In the data rows, 500 means zero.
In the table below, every row is followed by its label. The labels come from one hidden rule.
(271, 683, 520, 432, 501, 469, 434, 507, 411, 449, 454, 492, 390, 386, 693, 508, 564, 598, 705, 484, 574, 186, 582,
 452, 482, 511, 580, 506, 598, 602, 526, 438) 2
(653, 263, 652, 511, 624, 487, 531, 376, 699, 627, 586, 319, 626, 602, 389, 440, 397, 375, 373, 661, 415, 461, 477,
 973, 392, 729, 434, 539, 509, 510, 629, 533) 5
(495, 622, 635, 487, 563, 512, 593, 509, 532, 539, 639, 468, 550, 477, 493, 451, 390, 626, 529, 636, 566, 458, 495,
 799, 476, 627, 582, 617, 532, 506, 491, 533) 2
(333, 507, 394, 473, 458, 508, 429, 584, 420, 409, 373, 497, 469, 426, 675, 513, 607, 565, 509, 541, 635, 600, 525,
 388, 541, 469, 629, 428, 530, 163, 363, 553) 2
(627, 336, 573, 539, 511, 519, 614, 408, 493, 573, 628, 499, 476, 619, 255, 396, 404, 439, 666, 906, 325, 507, 540,
 828, 445, 447, 465, 631, 464, 646, 638, 500) 5
(887, 355, 728, 572, 692, 483, 684, 447, 776, 522, 669, 310, 525, 667, 391, 490, 334, 375, 643, 474, 320, 650, 490,
 612, 500, 490, 438, 626, 483, 647, 559, 514) 4
(676, 426, 542, 515, 542, 488, 429, 487, 409, 484, 489, 470, 519, 568, 433, 585, 475, 425, 373, 372, 421, 491, 510,
 312, 580, 256, 462, 525, 414, 463, 452, 527) 4
(465, 374, 391, 474, 568, 446, 406, 525, 466, 522, 407, 447, 512, 794, 392, 602, 556, 380, 546, 592, 533, 840, 451,
 358, 524, 461, 462, 519, 504, 699, 450, 514) 1
(477, 427, 517, 484, 259, 584, 540, 416, 683, 504, 577, 317, 462, 184, 407, 436, 564, 558, 616, 484, 593, 522, 610,
 833, 511, 532, 535, 600, 533, 511, 526, 504) 0
(301, 680, 522, 432, 429, 489, 486, 504, 428, 465, 449, 563, 513, 147, 569, 391, 661, 556, 505, 367, 531, 407, 538,
 682, 529, 560, 538, 524, 594, 264, 498, 487) 2
(651, 565, 448, 505, 474, 385, 498, 519, 531, 529, 518, 521, 436, 490, 586, 494, 443, 479, 383, 405, 449, 477, 498,
 244, 440, 289, 479, 622, 485, 689, 432, 379) 3
(411, 569, 366, 532, 741, 423, 435, 664, 517, 426, 382, 674, 752, 729, 613, 620, 394, 496, 245, 218, 508, 708, 394,
 168, 581, 288, 554, 475, 422, 994, 440, 348) 1
(509, 508, 445, 578, 429, 422, 499, 498, 468, 478, 464, 430, 663, 491, 361, 551, 461, 366, 437, 577, 398, 504, 469,
 495, 490, 536, 449, 435, 446, 876, 513, 491) 4
(607, 445, 530, 597, 557, 493, 578, 464, 723, 529, 658, 479, 401, 603, 561, 542, 465, 416, 334, 508, 439, 419, 469,
 652, 452, 639, 436, 557, 470, 694, 570, 590) 4
(495, 361, 437, 643, 864, 394, 437, 513, 555, 442, 550, 476, 721, 985, 480, 622, 343, 300, 327, 173, 499, 658, 338,
 630, 498, 193, 328, 437, 406, 999, 529, 555) 4
(613, 417, 574, 497, 398, 541, 482, 529, 433, 485, 511, 489, 448, 265, 485, 460, 473, 651, 654, 676, 469, 524, 559,
 881, 526, 672, 502, 584, 550, 795, 591, 488) 1
(497, 595, 560, 434, 490, 479, 519, 532, 406, 436, 394, 640, 475, 737, 537, 445, 573, 429, 424, 475, 523, 725, 516,
 586, 527, 443, 469, 423, 534, 530, 519, 370) 1
(373, 404, 423, 477, 513, 522, 527, 528, 460, 534, 484, 495, 495, 536, 490, 523, 560, 394, 447, 496, 458, 726, 519,
 047, 444, 751, 499, 479, 518, 696, 475, 509) 1
(566, 706, 557, 459, 175, 738, 653, 441, 575, 636, 582, 338, 362, 247, 583, 347, 618, 687, 763, 897, 534, 189, 593,
 999, 470, 999, 490, 632, 657, 223, 594, 642) 0
(312, 553, 438, 532, 370, 465, 482, 531, 289, 477, 366, 608, 366, 317, 635, 544, 592, 612, 403, 498, 436, 287, 443,
 517, 544, 309, 496, 467, 479, 600, 447, 429) 3
(458, 592, 439, 506, 665, 536, 547, 550, 302, 538, 363, 481, 431, 287, 547, 546, 518, 565, 471, 469, 623, 512, 553,
 572, 478, 889, 579, 513, 479, 704, 478, 511) 2
(547, 596, 383, 472, 621, 481, 490, 483, 474, 541, 576, 554, 412, 609, 394, 534, 505, 426, 494, 336, 567, 629, 461,
 000, 508, 406, 478, 459, 490, 475, 461, 362) 1
(549, 368, 544, 589, 643, 534, 590, 378, 435, 521, 640, 596, 557, 612, 479, 536, 500, 444, 408, 475, 505, 694, 527,
 383, 474, 473, 417, 472, 423, 636, 479, 519) 5
(322, 796, 378, 458, 342, 531, 399, 529, 491, 402, 528, 544, 393, 375, 725, 490, 643, 639, 418, 386, 669, 329, 507,
 744, 492, 544, 538, 563, 612, 000, 455, 510) 2
(416, 510, 537, 516, 496, 601, 573, 494, 485, 504, 481, 505, 380, 408, 556, 409, 520, 496, 559, 520, 467, 425, 506,
 798, 493, 895, 499, 461, 523, 195, 484, 486) 5
(548, 513, 554, 519, 394, 617, 520, 455, 696, 546, 624, 399, 604, 567, 593, 450, 354, 372, 489, 559, 440, 344, 547,
 578, 445, 440, 370, 590, 460, 388, 553, 666) 4
(502, 725, 491, 381, 294, 561, 614, 427, 547, 625, 490, 480, 407, 205, 389, 379, 481, 665, 581, 737, 553, 272, 621,
 826, 389, 806, 592, 592, 547, 312, 589, 599) 2
(476, 448, 593, 550, 656, 417, 470, 534, 336, 468, 520, 491, 529, 529, 595, 543, 490, 514, 423, 733, 533, 484, 468,
 162, 508, 346, 500, 420, 504, 472, 355, 544) 4
(312, 492, 578, 490, 401, 497, 520, 460, 591, 529, 476, 439, 472, 498, 548, 533, 508, 553, 459, 564, 494, 414, 563,
 583, 480, 619, 533, 513, 469, 353, 565, 505) 0
(576, 388, 569, 414, 488, 563, 459, 396, 690, 508, 635, 471, 370, 370, 361, 475, 568, 476, 346, 700, 452, 410, 523,
 599, 453, 863, 568, 538, 514, 443, 562, 547) 2
(424, 378, 546, 510, 477, 624, 514, 416, 595, 501, 563, 396, 512, 609, 509, 410, 382, 446, 532, 575, 430, 554, 513,
 644, 423, 629, 524, 458, 468, 587, 523, 524) 0
(381, 478, 633, 504, 445, 528, 434, 558, 497, 538, 487, 553, 516, 709, 492, 564, 479, 492, 564, 548, 360, 374, 553,
 464, 469, 558, 506, 528, 514, 543, 517, 502) 1
(845, 278, 588, 566, 395, 510, 632, 349, 739, 604, 607, 491, 586, 617, 351, 564, 449, 473, 574, 727, 443, 653, 497,
 476, 464, 595, 399, 678, 405, 776, 567, 527) 5
(228, 491, 475, 556, 484, 474, 417, 554, 415, 498, 471, 626, 547, 533, 502, 526, 633, 566, 449, 410, 433, 530, 490,
 543, 527, 348, 536, 535, 494, 214, 487, 403) 4
(396, 660, 521, 436, 430, 492, 387, 428, 503, 525, 469, 416, 532, 404, 471, 485, 514, 575, 481, 629, 421, 319, 568,
 668, 546, 731, 454, 532, 519, 450, 554, 502) 2
(496, 591, 620, 541, 600, 461, 489, 507, 559, 455, 333, 510, 465, 558, 496, 477, 532, 553, 407, 392, 476, 662, 538,
 381, 509, 104, 466, 459, 502, 571, 531, 533) 4
(586, 522, 545, 470, 391, 605, 561, 334, 565, 579, 476, 493, 509, 373, 533, 483, 496, 631, 712, 650, 470, 583, 625,
 555, 433, 742, 460, 666, 520, 239, 530, 639) 0
(579, 521, 606, 501, 545, 501, 554, 458, 565, 628, 553, 464, 515, 281, 448, 529, 398, 386, 713, 518, 443, 340, 513,
 841, 447, 613, 519, 577, 448, 771, 463, 598) 0
(532, 666, 490, 578, 467, 620, 504, 537, 550, 578, 546, 472, 514, 463, 544, 508, 560, 511, 636, 658, 564, 437, 505,
 726, 474, 621, 481, 557, 615, 595, 573, 517) 4
(379, 347, 585, 499, 364, 566, 517, 473, 549, 610, 608, 424, 545, 464, 484, 467, 458, 582, 564, 744, 485, 155, 675,
 513, 441, 611, 499, 601, 569, 206, 523, 475) 0
(347, 698, 440, 539, 478, 503, 397, 616, 456, 491, 359, 539, 655, 506, 573, 538, 489, 551, 298, 281, 549, 614, 435,
 000, 565, 063, 480, 426, 458, 630, 360, 398) 3
(460, 543, 472, 498, 561, 514, 547, 543, 378, 451, 523, 458, 522, 467, 495, 523, 543, 532, 424, 623, 401, 627, 504,
 415, 523, 554, 494, 571, 500, 527, 418, 481) 1
(508, 349, 419, 528, 524, 463, 515, 445, 551, 548, 512, 455, 445, 411, 450, 465, 394, 337, 630, 700, 342, 732, 448,
 236, 457, 602, 415, 577, 520, 477, 537, 578) 4
(438, 539, 479, 466, 523, 513, 549, 484, 567, 535, 395, 508, 517, 123, 666, 513, 488, 565, 556, 570, 429, 276, 466,
 520, 544, 668, 482, 556, 524, 060, 440, 508) 1
(336, 543, 538, 462, 535, 540, 527, 441, 526, 471, 420, 416, 341, 370, 591, 497, 515, 533, 619, 373, 614, 304, 471,
 789, 523, 455, 413, 387, 480, 477, 419, 444) 4
(412, 542, 515, 466, 357, 474, 513, 540, 470, 478, 431, 473, 478, 642, 623, 433, 503, 577, 460, 542, 602, 215, 453,
 357, 572, 531, 507, 320, 478, 235, 541, 460) 1
(612, 740, 472, 549, 384, 544, 485, 454, 641, 490, 550, 480, 354, 555, 383, 459, 571, 640, 511, 581, 517, 328, 528,
 785, 426, 689, 550, 562, 608, 502, 562, 668) 0
(366, 563, 390, 513, 605, 477, 442, 523, 501, 568, 439, 517, 518, 560, 661, 590, 554, 565, 582, 509, 541, 462, 495,
 335, 608, 527, 533, 392, 530, 172, 513, 441) 2
(509, 335, 575, 495, 420, 554, 608, 423, 486, 550, 660, 435, 304, 482, 384, 508, 436, 527, 547, 501, 443, 589, 447,
 536, 485, 356, 398, 633, 426, 783, 557, 553) 4
(378, 363, 458, 477, 473, 464, 459, 621, 501, 501, 472, 611, 573, 606, 556, 509, 545, 395, 428, 478, 509, 603, 397,
 357, 514, 259, 491, 492, 545, 657, 439, 497) 1
(468, 581, 556, 509, 443, 468, 458, 586, 477, 507, 469, 494, 441, 381, 669, 398, 504, 555, 629, 457, 630, 253, 498,
 203, 541, 658, 556, 528, 494, 510, 430, 390) 1
(584, 296, 489, 536, 639, 383, 589, 487, 511, 458, 532, 501, 623, 562, 391, 524, 358, 434, 507, 364, 576, 770, 416,
 331, 549, 336, 405, 369, 465, 787, 615, 512) 4
(474, 531, 506, 408, 357, 563, 447, 506, 372, 489, 537, 489, 532, 230, 523, 489, 456, 693, 798, 510, 588, 509, 523,
 615, 523, 831, 462, 493, 552, 000, 508, 499) 1
(479, 544, 571, 447, 260, 550, 576, 492, 570, 505, 622, 403, 450, 401, 306, 441, 453, 601, 574, 850, 477, 386, 539,
 267, 464, 671, 478, 547, 505, 569, 541, 577) 1
(412, 510, 289, 612, 646, 381, 391, 606, 253, 366, 344, 658, 628, 583, 529, 687, 448, 369, 381, 170, 555, 368, 342,
 000, 597, 000, 481, 383, 396, 574, 425, 375) 4
(376, 737, 355, 464, 483, 443, 547, 507, 391, 488, 450, 614, 509, 430, 438, 567, 510, 532, 481, 502, 448, 140, 422,
 457, 486, 345, 484, 393, 505, 305, 377, 492) 1
(567, 549, 469, 566, 686, 454, 475, 499, 462, 416, 521, 495, 524, 503, 461, 577, 401, 409, 433, 560, 421, 730, 430,
 434, 477, 649, 512, 407, 453, 632, 545, 453) 5
(821, 265, 622, 462, 502, 488, 569, 363, 769, 581, 633, 440, 413, 586, 345, 459, 365, 386, 612, 629, 451, 389, 428,
 770, 493, 449, 392, 528, 431, 506, 547, 569) 5
(340, 614, 325, 501, 356, 521, 501, 509, 251, 473, 538, 554, 563, 807, 618, 516, 512, 613, 474, 397, 590, 167, 435,
 386, 555, 387, 493, 541, 523, 469, 564, 529) 1
(387, 556, 479, 546, 551, 418, 383, 547, 323, 516, 519, 473, 479, 653, 556, 427, 451, 398, 499, 223, 534, 793, 440,
 345, 531, 680, 468, 395, 430, 818, 423, 438) 4
(761, 408, 582, 516, 662, 522, 441, 574, 663, 490, 507, 428, 576, 777, 358, 451, 518, 432, 476, 701, 370, 533, 456,
 504, 520, 461, 442, 506, 420, 870, 467, 508) 3
(888, 279, 675, 563, 726, 517, 562, 421, 735, 541, 612, 429, 545, 568, 418, 565, 284, 295, 394, 486, 249, 913, 480,
 625, 492, 436, 380, 568, 410, 935, 577, 576) 4
(313, 608, 680, 344, 257, 591, 577, 398, 529, 583, 635, 425, 278, 132, 601, 378, 605, 653, 773, 790, 545, 183, 659,
 941, 457, 789, 607, 637, 605, 287, 595, 635) 2
(437, 583, 463, 486, 378, 537, 530, 549, 496, 427, 465, 529, 401, 284, 627, 514, 533, 511, 485, 304, 420, 577, 369,
 614, 473, 652, 494, 519, 532, 232, 410, 406) 1
(568, 442, 549, 502, 578, 547, 520, 438, 469, 533, 717, 363, 380, 649, 357, 469, 432, 413, 638, 615, 378, 355, 565,
 709, 475, 757, 478, 577, 495, 513, 501, 535) 5
(534, 591, 557, 383, 339, 544, 634, 462, 549, 579, 595, 391, 487, 399, 411, 488, 548, 450, 614, 756, 596, 443, 511,
 859, 401, 762, 533, 447, 531, 333, 598, 544) 2
(307, 451, 441, 477, 532, 594, 461, 484, 657, 499, 363, 626, 325, 437, 515, 544, 576, 509, 431, 575, 592, 453, 466,
 342, 629, 180, 500, 483, 532, 704, 502, 455) 2
(586, 444, 511, 443, 602, 573, 506, 546, 624, 492, 578, 459, 663, 541, 506, 416, 522, 490, 506, 480, 398, 478, 484,
 496, 475, 375, 414, 546, 403, 563, 543, 531) 3
(584, 519, 457, 538, 725, 460, 478, 543, 546, 433, 510, 574, 597, 319, 483, 486, 385, 500, 383, 518, 414, 768, 517,
 437, 564, 619, 417, 374, 528, 327, 450, 503) 3
(503, 553, 548, 502, 424, 524, 435, 427, 503, 512, 567, 499, 444, 472, 497, 487, 585, 630, 521, 406, 503, 323, 470,
 698, 499, 292, 580, 429, 507, 507, 497, 497) 0
(465, 551, 425, 535, 587, 493, 531, 426, 583, 463, 521, 451, 417, 434, 588, 535, 476, 518, 528, 511, 471, 785, 515,
 562, 506, 337, 607, 421, 459, 198, 495, 467) 0
(548, 666, 547, 452, 360, 683, 509, 545, 436, 436, 548, 549, 393, 554, 723, 476, 534, 552, 721, 597, 635, 351, 570,
 704, 521, 655, 568, 550, 579, 652, 560, 556) 2
(427, 555, 438, 449, 480, 455, 594, 513, 718, 446, 544, 474, 485, 451, 539, 471, 551, 519, 598, 554, 493, 412, 580,
 599, 498, 468, 486, 694, 537, 236, 506, 514) 1
Here are more rows. What is the label of each one?
(321, 603, 461, 420, 469, 584, 428, 531, 390, 453, 420, 529, 435, 479, 635, 546, 602, 563, 547, 464, 558, 222, 535,
 596, 469, 405, 603, 508, 587, 075, 458, 388) ~ 2
(471, 758, 459, 420, 583, 596, 466, 523, 471, 520, 442, 396, 563, 161, 572, 457, 726, 578, 771, 498, 508, 388, 574,
 168, 508, 611, 499, 443, 496, 652, 539, 484) ~ 1
(490, 678, 434, 399, 310, 509, 528, 588, 377, 508, 452, 627, 539, 420, 536, 472, 682, 539, 466, 344, 651, 087, 465,
 532, 572, 473, 585, 409, 597, 128, 473, 448) ~ 2
(518, 490, 599, 515, 524, 582, 591, 413, 747, 620, 511, 346, 297, 598, 323, 412, 435, 571, 694, 621, 540, 344, 567,
 923, 402, 841, 562, 670, 541, 451, 552, 552) ~ 0
(561, 485, 517, 469, 460, 402, 501, 502, 531, 516, 526, 454, 503, 580, 340, 520, 509, 522, 681, 733, 457, 563, 499,
 720, 521, 429, 478, 628, 496, 449, 494, 596) ~ 1
(469, 518, 379, 502, 433, 578, 441, 483, 353, 430, 442, 562, 487, 341, 637, 416, 639, 459, 531, 390, 647, 599, 583,
 267, 501, 455, 530, 487, 467, 497, 449, 460) ~ 0
(625, 272, 730, 575, 482, 551, 628, 357, 892, 577, 692, 375, 397, 329, 323, 463, 525, 505, 708, 924, 444, 529, 572,
 539, 366, 999, 488, 779, 467, 733, 650, 601) ~ 5
(366, 433, 415, 519, 636, 558, 449, 466, 595, 502, 502, 530, 628, 549, 412, 519, 408, 368, 414, 273, 411, 691, 400,
 319, 565, 206, 415, 427, 438, 837, 454, 476) ~ 4
(364, 520, 365, 530, 555, 430, 385, 522, 440, 446, 514, 577, 582, 879, 706, 634, 538, 388, 338, 508, 605, 430, 409,
 283, 574, 502, 450, 401, 471, 941, 503, 376) ~ 4
(524, 397, 532, 455, 381, 404, 593, 496, 569, 553, 583, 449, 424, 393, 574, 539, 519, 514, 393, 451, 510, 674, 491,
 599, 461, 689, 468, 540, 444, 301, 620, 542) ~ 1
(761, 288, 656, 569, 647, 498, 551, 488, 768, 593, 669, 420, 453, 615, 348, 453, 333, 374, 557, 530, 438, 917, 467,
 376, 491, 566, 445, 694, 426, 773, 626, 503) ~ 4
(464, 503, 507, 496, 464, 473, 466, 602, 426, 486, 415, 571, 629, 515, 635, 549, 534, 417, 499, 262, 453, 474, 403,
 180, 518, 390, 503, 497, 548, 372, 519, 438) ~ 1
(786, 368, 495, 611, 582, 445, 451, 489, 480, 540, 463, 519, 724, 679, 440, 563, 315, 336, 351, 248, 430, 773, 303,
 418, 476, 000, 462, 547, 406, 694, 493, 418) ~ 4
(299, 729, 492, 429, 491, 475, 423, 565, 429, 495, 509, 579, 382, 300, 550, 481, 568, 687, 411, 650, 763, 387, 519,
 731, 540, 544, 559, 540, 533, 231, 387, 501) ~ 2
(359, 506, 477, 447, 447, 469, 502, 524, 526, 526, 480, 535, 489, 343, 424, 468, 552, 463, 510, 422, 466, 504, 598,
 597, 468, 604, 467, 585, 453, 322, 490, 588) ~ 1
(419, 514, 558, 431, 383, 538, 467, 533, 325, 463, 447, 484, 466, 398, 561, 506, 536, 613, 419, 480, 614, 556, 625,
 772, 498, 532, 501, 442, 550, 455, 460, 464) ~ 1
(229, 779, 490, 342, 263, 608, 516, 551, 306, 466, 478, 493, 462, 218, 598, 515, 705, 628, 632, 446, 689, 257, 558,
 530, 484, 803, 625, 452, 579, 030, 502, 472) ~ 2
(587, 454, 540, 534, 475, 477, 470, 509, 609, 569, 476, 507, 627, 562, 355, 504, 305, 330, 545, 356, 476, 599, 447,
 582, 479, 550, 449, 558, 430, 735, 607, 494) ~ 4
(532, 471, 464, 474, 660, 522, 447, 521, 401, 472, 467, 562, 379, 300, 718, 433, 679, 678, 602, 451, 625, 000, 558,
 528, 452, 411, 488, 392, 493, 441, 442, 475) ~ 1
(760, 290, 600, 532, 538, 466, 567, 437, 521, 551, 566, 406, 424, 540, 428, 494, 475, 485, 371, 581, 403, 657, 456,
 544, 467, 561, 391, 544, 486, 799, 589, 550) ~ 4
(599, 268, 474, 518, 657, 464, 497, 459, 541, 465, 436, 512, 667, 830, 466, 600, 275, 424, 435, 271, 282, 659, 304,
 000, 487, 569, 428, 473, 437, 694, 561, 440) ~ 4
(601, 498, 395, 607, 709, 461, 472, 526, 428, 500, 341, 472, 603, 819, 464, 566, 333, 448, 223, 223, 508, 945, 355,
 038, 445, 000, 443, 433, 455, 688, 478, 397) ~ 4
(611, 422, 497, 428, 363, 556, 485, 546, 473, 451, 360, 446, 390, 401, 613, 462, 491, 438, 505, 534, 571, 068, 479,
 358, 473, 491, 572, 482, 507, 276, 567, 468) ~ 2
(435, 557, 417, 431, 586, 507, 428, 466, 451, 504, 468, 581, 450, 334, 485, 535, 491, 600, 449, 445, 632, 574, 471,
 190, 575, 483, 602, 594, 503, 212, 488, 507) ~ 2
(268, 715, 494, 448, 317, 564, 491, 588, 479, 514, 392, 565, 256, 143, 523, 465, 637, 634, 634, 666, 635, 220, 522,
 923, 525, 778, 505, 471, 578, 327, 454, 557) ~ 1
(736, 542, 311, 644, 596, 415, 373, 551, 484, 434, 429, 590, 614, 725, 720, 636, 429, 430, 256, 366, 400, 777, 446,
 467, 635, 435, 462, 455, 414, 977, 486, 473) ~ 4
Which column or columns does the hidden rule look at? Columns are counted from 0, in order:
3 7 26
